Here are some points, one per row:
[ 0.61 -0.88  0.94 -0.15  0.98 -1.28  2.14 -0.42  1.18  0.77  0.05 -1.70  0.21  1.99 -0.29  0.80  2.07  1.34  0.68 -0.70  1.29  1.05  1.45 -1.36]
[-0.38 -0.51  1.16  1.81 -0.56  1.91  0.37  0.40 -0.80 -0.88  0.34 -0.34  1.87 -1.14  0.29  0.55 -1.68 -0.65  0.47 -2.71  0.25 -0.50 -0.08 -0.08]
[-1.02 -0.18 -1.00  0.43 -0.91  1.38 -1.30  0.30 -0.12  0.46 -1.28  0.26 -1.01 -0.17 -0.03 -0.84  1.41  2.22 -0.33  0.62  0.19 -0.55  0.75  0.57]
[ 0.78  1.27 -0.01 -0.94  0.94 -0.22  0.38  0.68  0.05 -1.19 -1.49  0.62 -0.59  0.41  2.28 -0.33  0.47 -0.89  0.95 -0.92  0.92 -0.61 -1.90 -0.04]
[ 1.48  2.09 -0.81 -0.51 -0.29  0.42  1.65 -0.71 -2.36 -0.95 -1.29 -0.50  0.18 -0.72  0.20 -0.08 -1.41 -0.69  0.28 -0.74 -0.41  0.80  1.00  1.05]
[-0.33 -0.86  1.81  1.04  0.66 -0.59 -0.98 -1.79 -1.66  1.69 -0.10  1.63  0.80  2.52 -0.77  2.23 -1.38 -1.21  0.44  0.54  0.78  1.64 -0.12  1.36]
[ 0.01 -0.59 -0.04 -1.21  0.97 -2.03 -0.62  0.19 -0.53 -0.39 -0.18 -0.04 -0.42 -0.90  2.06 -0.55 -0.82 -0.19 -1.51 -0.72  1.72  0.80 -0.69  0.79]
[ 0.05  0.60 -0.48 -0.61  0.93 -0.73 -0.21  0.11 -1.75 -1.55 -0.40  0.48  0.27 -0.74  1.08 -0.21 -0.40 -0.61  2.02  0.43  1.97  0.06 -1.49 -1.41]
[ 0.80 -0.59  0.93  0.22 -0.07 -1.23  3.00  0.38  0.45  1.22  0.46 -1.66  1.33  1.49  0.15  1.22  2.43  0.81 -0.84  0.76  1.90 -0.85  0.82  0.19]
[-1.20  0.69  1.49  0.42  1.12  1.94  1.08 -0.48 -0.77 -1.64 -1.18  0.48  1.69 -1.01  0.00 -0.10 -0.16 -1.20 -0.25 -0.59 -0.95  0.73  0.08 -0.82]
[-0.75  1.14 -1.25 -0.15  1.19 -0.41  0.29  1.36 -1.28 -0.94  0.21  0.10 -0.88  0.04  1.03  0.95  0.28 -1.05  0.63 -0.87  0.55  0.05 -2.57 -0.56]
[-1.10 -0.06 -0.28 -0.63  0.80 -1.55  1.20  0.02 -0.79 -1.37 -1.44  1.27 -0.35 -2.01  0.27  0.13  0.56 -1.46  1.01 -0.68  0.55  0.66 -1.00  0.00]
[-0.35  0.25 -0.24  0.30  0.47  0.70 -0.99 -0.05  1.06  0.08  0.80 -0.39 -1.81 -0.56 -1.64 -1.42 -0.42  0.96 -0.21  1.43  0.32 -1.65 -0.31  0.26]
[-0.31  1.38  0.55  0.25  2.39  0.94  0.01 -0.43 -0.81 -0.14 -1.06  0.41  2.02 -1.26  0.49  0.00 -1.02 -0.98  0.09 -1.42 -0.44 -0.66  0.52 -1.65]
[ 1.48  0.96  0.17  1.52 -0.54 -0.52 -0.26  1.60  0.97 -0.93  0.90  0.96 -1.72 -0.73 -0.93  0.69 -0.34  1.09 -0.01  0.80  0.62  1.20  2.06 -0.24]
[-0.54 -0.18 -0.36  1.41 -0.74  0.90 -1.11  0.85  0.50  0.86 -0.84 -1.48 -1.91 -0.96 -0.77 -0.71 -0.55  0.31 -1.53  1.29 -0.70 -0.49 -0.10 -0.38]
[ 0.19 -0.98 -0.68 -2.21 -0.92  0.44 -1.36 -0.36 -0.09  2.69  0.06  0.27  2.03  1.51 -1.42  1.76 -1.61 -2.11  0.83  0.09  0.73  2.09 -0.47  0.73]
[-0.15  0.71  1.65 -0.36  0.92  0.89  0.25 -1.03 -1.11  2.74  0.21  2.61 -0.25  3.08 -0.27  1.84 -1.60 -1.13 -0.43  0.53 -0.47  1.89 -0.50  0.89]
[-0.73  0.25 -1.44  1.91 -0.80 -0.31 -0.55 -1.15  1.27 -0.08  0.43 -1.11 -1.39 -0.28 -0.88 -0.28  0.17  0.10 -0.03  1.16 -1.50 -1.26 -0.61  0.94]
[-0.72  1.52 -0.43 -1.32  0.70 -1.40  0.62  1.18 -1.32 -0.24 -0.77 -0.61 -0.62 -0.28  1.48  0.18 -0.18 -2.08 -0.40 -0.52 -0.43 -0.80 -0.98  0.07]
[-0.73 -0.36  0.24 -1.61  0.67 -0.78  0.16 -0.50 -1.53 -2.83 -0.11  0.80 -0.42 -0.47  1.02  0.65  0.17 -2.20 -0.13  0.70  0.51 -0.80 -0.14 -0.43]
[ 0.05 -0.97  0.18  1.14 -0.10 -0.75 -1.25  1.26  1.04  0.27 -1.89 -0.03 -0.39 -0.12 -0.45 -2.04 -0.33  1.04  0.83  1.44 -1.26 -0.77  0.14  1.25]
[-0.23 -0.31  0.19 -1.23  0.00 -2.34 -0.13 -1.03  0.19 -1.41  1.14  0.85  0.60  0.61  1.08 -0.85 -1.79  1.62 -3.03 -1.16  1.28  1.67 -1.33  1.98]
[ 0.99 -1.14 -0.42  0.68  0.29 -1.64  3.63 -0.23  1.25  1.70  0.42 -0.18  0.07  1.21 -0.24  0.07  0.93  0.71 -0.40 -0.01  1.21  0.26  1.11 -2.70]
[ 0.22 -1.47 -0.94  0.60  0.90 -0.10  0.64  0.04  0.28 -0.20  0.79 -1.07  0.28  1.87 -0.35 -1.35  2.30 -0.93 -0.94  0.28  0.82  1.81  1.70  0.07]
[-0.83 -0.90 -1.49 -1.03  0.07  0.65 -1.00  0.32 -0.42  0.26 -0.36 -0.43 -0.65 -0.54 -1.56  0.11 -0.32  2.76 -0.62  1.21 -1.23 -1.00  0.32 -0.56]
[ 2.05  0.85  0.57  0.47 -0.26 -2.98 -0.04  0.37  1.47 -0.45  0.00 -1.66  0.56  1.74 -1.68  0.53  0.71  0.23 -0.27  0.09  0.53  0.17  1.44 -1.44]
[-1.80  1.36  0.31  0.94 -2.61 -0.70 -1.48  0.93  0.43 -0.12  0.16  1.43 -0.53 -0.24 -0.51 -0.71  1.13  1.55  0.17  0.97  0.01 -0.44  0.65 -0.82]
[-0.89 -0.34  0.12 -0.15 -0.57  0.82 -0.46  1.34  1.65 -0.48  0.39  0.60 -1.08 -0.18  0.04 -0.02 -0.70  1.21  0.17  1.57  0.29 -1.85  1.03  0.41]
[-0.11 -0.81  1.14 -0.13 -1.62  0.72 -0.03 -1.22 -0.33  0.66  1.52 -0.92 -0.03 -0.43  1.33 -1.39 -0.93  0.50  1.08 -0.74 -2.79  0.23 -0.26 -0.87]
[-0.99  1.20 -0.74  0.20 -0.43  0.32 -1.43 -0.34  1.43  0.52 -0.13  0.13 -0.83 -0.35 -0.62 -1.16  0.80  1.10  0.43  0.35  0.11 -1.50  0.98  1.01]
[ 1.52 -0.43  1.11 -0.30 -0.71  1.26  0.38  0.09 -0.42 -0.26  1.15 -0.44  1.66 -1.11 -0.92 -0.17  0.32  1.17  0.41 -0.16 -2.74  0.42 -2.27  0.12]
[ 0.41 -0.17  0.74  0.21  0.23  0.47 -2.19 -0.16  1.31  0.07  0.17 -0.70 -1.47 -1.71  0.15  0.74  1.18  1.13 -0.32  1.33 -1.19  0.06  0.28 -0.34]
[ 0.27  1.09 -2.59  0.02  0.68 -0.68  0.37 -0.16 -1.06 -0.08  0.30  0.52 -0.31 -1.27  1.96  0.51  0.10 -1.52  0.53 -0.59  1.60 -0.14 -0.63  0.03]
[ 0.79 -0.96 -0.21  0.15  0.27 -0.23  1.91  1.79  0.56  0.03  1.52 -0.37  1.13  2.16 -0.12 -0.51  1.89 -1.14 -1.48  0.71  0.87  0.97  1.54 -0.74]
[-0.20 -0.94 -1.18  0.46  0.27 -0.22 -1.72  0.77  1.70 -0.04  0.03  1.32 -0.82 -0.57 -0.10  0.45  0.37  1.60  0.43 -0.51 -1.15 -1.63  1.31  0.65]
[ 0.71 -0.61 -0.48  0.38 -1.63  1.24  0.25 -2.12  0.37  0.14  0.66 -0.10  1.59 -0.68  0.88 -0.35 -0.75  0.63 -0.05  0.53 -2.28 -0.31 -0.47 -0.35]
[-0.62 -0.21 -1.09  0.24 -0.82  1.44 -0.62  0.04  0.98 -0.74 -1.00 -0.59 -1.74  0.74 -0.52  0.42  0.49  2.04  0.39  0.48 -0.89 -0.92 -0.20  0.71]
[ 1.20 -0.95  0.79 -2.79 -1.73  1.35 -0.07 -1.10  0.65  2.42 -0.35  1.29 -0.23  1.42 -1.78  0.63 -0.71 -2.68  0.08 -1.91  0.86  1.65 -1.16  0.76]
[-1.22  1.48  0.79  0.01  0.82  1.96  0.11  0.21 -0.23 -0.95  1.39 -1.17  2.44 -0.94  0.05 -0.50 -0.69 -1.33  0.93 -1.52  0.09 -0.06  0.63  0.85]
[ 1.59 -1.42  1.25  0.51 -0.96  0.95 -0.66 -0.97 -1.42  1.29  0.78 -0.53  0.71 -1.41 -0.01 -0.88  0.02 -0.02 -0.10 -0.87 -1.55 -1.45 -0.54  0.06]
There is one direction along which these points spread out most. Take the direction at right angles to it along which they spread out most. Go by this last direction. For each point below, how far along it does it lie, from 0 to 99? The average is 50, and the first point in the table lies past the average. One standard deviation of the points above along it is 16.
[ 0.41 -0.17  0.74  0.21  0.23  0.47 -2.19 -0.16  1.31  0.07  0.17 -0.70 -1.47 -1.71  0.15  0.74  1.18  1.13 -0.32  1.33 -1.19  0.06  0.28 -0.34] 46
[ 0.27  1.09 -2.59  0.02  0.68 -0.68  0.37 -0.16 -1.06 -0.08  0.30  0.52 -0.31 -1.27  1.96  0.51  0.10 -1.52  0.53 -0.59  1.60 -0.14 -0.63  0.03] 38
[-0.99  1.20 -0.74  0.20 -0.43  0.32 -1.43 -0.34  1.43  0.52 -0.13  0.13 -0.83 -0.35 -0.62 -1.16  0.80  1.10  0.43  0.35  0.11 -1.50  0.98  1.01] 46
[-0.72  1.52 -0.43 -1.32  0.70 -1.40  0.62  1.18 -1.32 -0.24 -0.77 -0.61 -0.62 -0.28  1.48  0.18 -0.18 -2.08 -0.40 -0.52 -0.43 -0.80 -0.98  0.07] 36
[ 0.61 -0.88  0.94 -0.15  0.98 -1.28  2.14 -0.42  1.18  0.77  0.05 -1.70  0.21  1.99 -0.29  0.80  2.07  1.34  0.68 -0.70  1.29  1.05  1.45 -1.36] 88
[-0.33 -0.86  1.81  1.04  0.66 -0.59 -0.98 -1.79 -1.66  1.69 -0.10  1.63  0.80  2.52 -0.77  2.23 -1.38 -1.21  0.44  0.54  0.78  1.64 -0.12  1.36] 62
[ 0.79 -0.96 -0.21  0.15  0.27 -0.23  1.91  1.79  0.56  0.03  1.52 -0.37  1.13  2.16 -0.12 -0.51  1.89 -1.14 -1.48  0.71  0.87  0.97  1.54 -0.74] 83
[-0.75  1.14 -1.25 -0.15  1.19 -0.41  0.29  1.36 -1.28 -0.94  0.21  0.10 -0.88  0.04  1.03  0.95  0.28 -1.05  0.63 -0.87  0.55  0.05 -2.57 -0.56] 36
[ 0.05 -0.97  0.18  1.14 -0.10 -0.75 -1.25  1.26  1.04  0.27 -1.89 -0.03 -0.39 -0.12 -0.45 -2.04 -0.33  1.04  0.83  1.44 -1.26 -0.77  0.14  1.25] 47
[-0.54 -0.18 -0.36  1.41 -0.74  0.90 -1.11  0.85  0.50  0.86 -0.84 -1.48 -1.91 -0.96 -0.77 -0.71 -0.55  0.31 -1.53  1.29 -0.70 -0.49 -0.10 -0.38] 46
[ 0.05  0.60 -0.48 -0.61  0.93 -0.73 -0.21  0.11 -1.75 -1.55 -0.40  0.48  0.27 -0.74  1.08 -0.21 -0.40 -0.61  2.02  0.43  1.97  0.06 -1.49 -1.41] 35
[-0.20 -0.94 -1.18  0.46  0.27 -0.22 -1.72  0.77  1.70 -0.04  0.03  1.32 -0.82 -0.57 -0.10  0.45  0.37  1.60  0.43 -0.51 -1.15 -1.63  1.31  0.65] 47
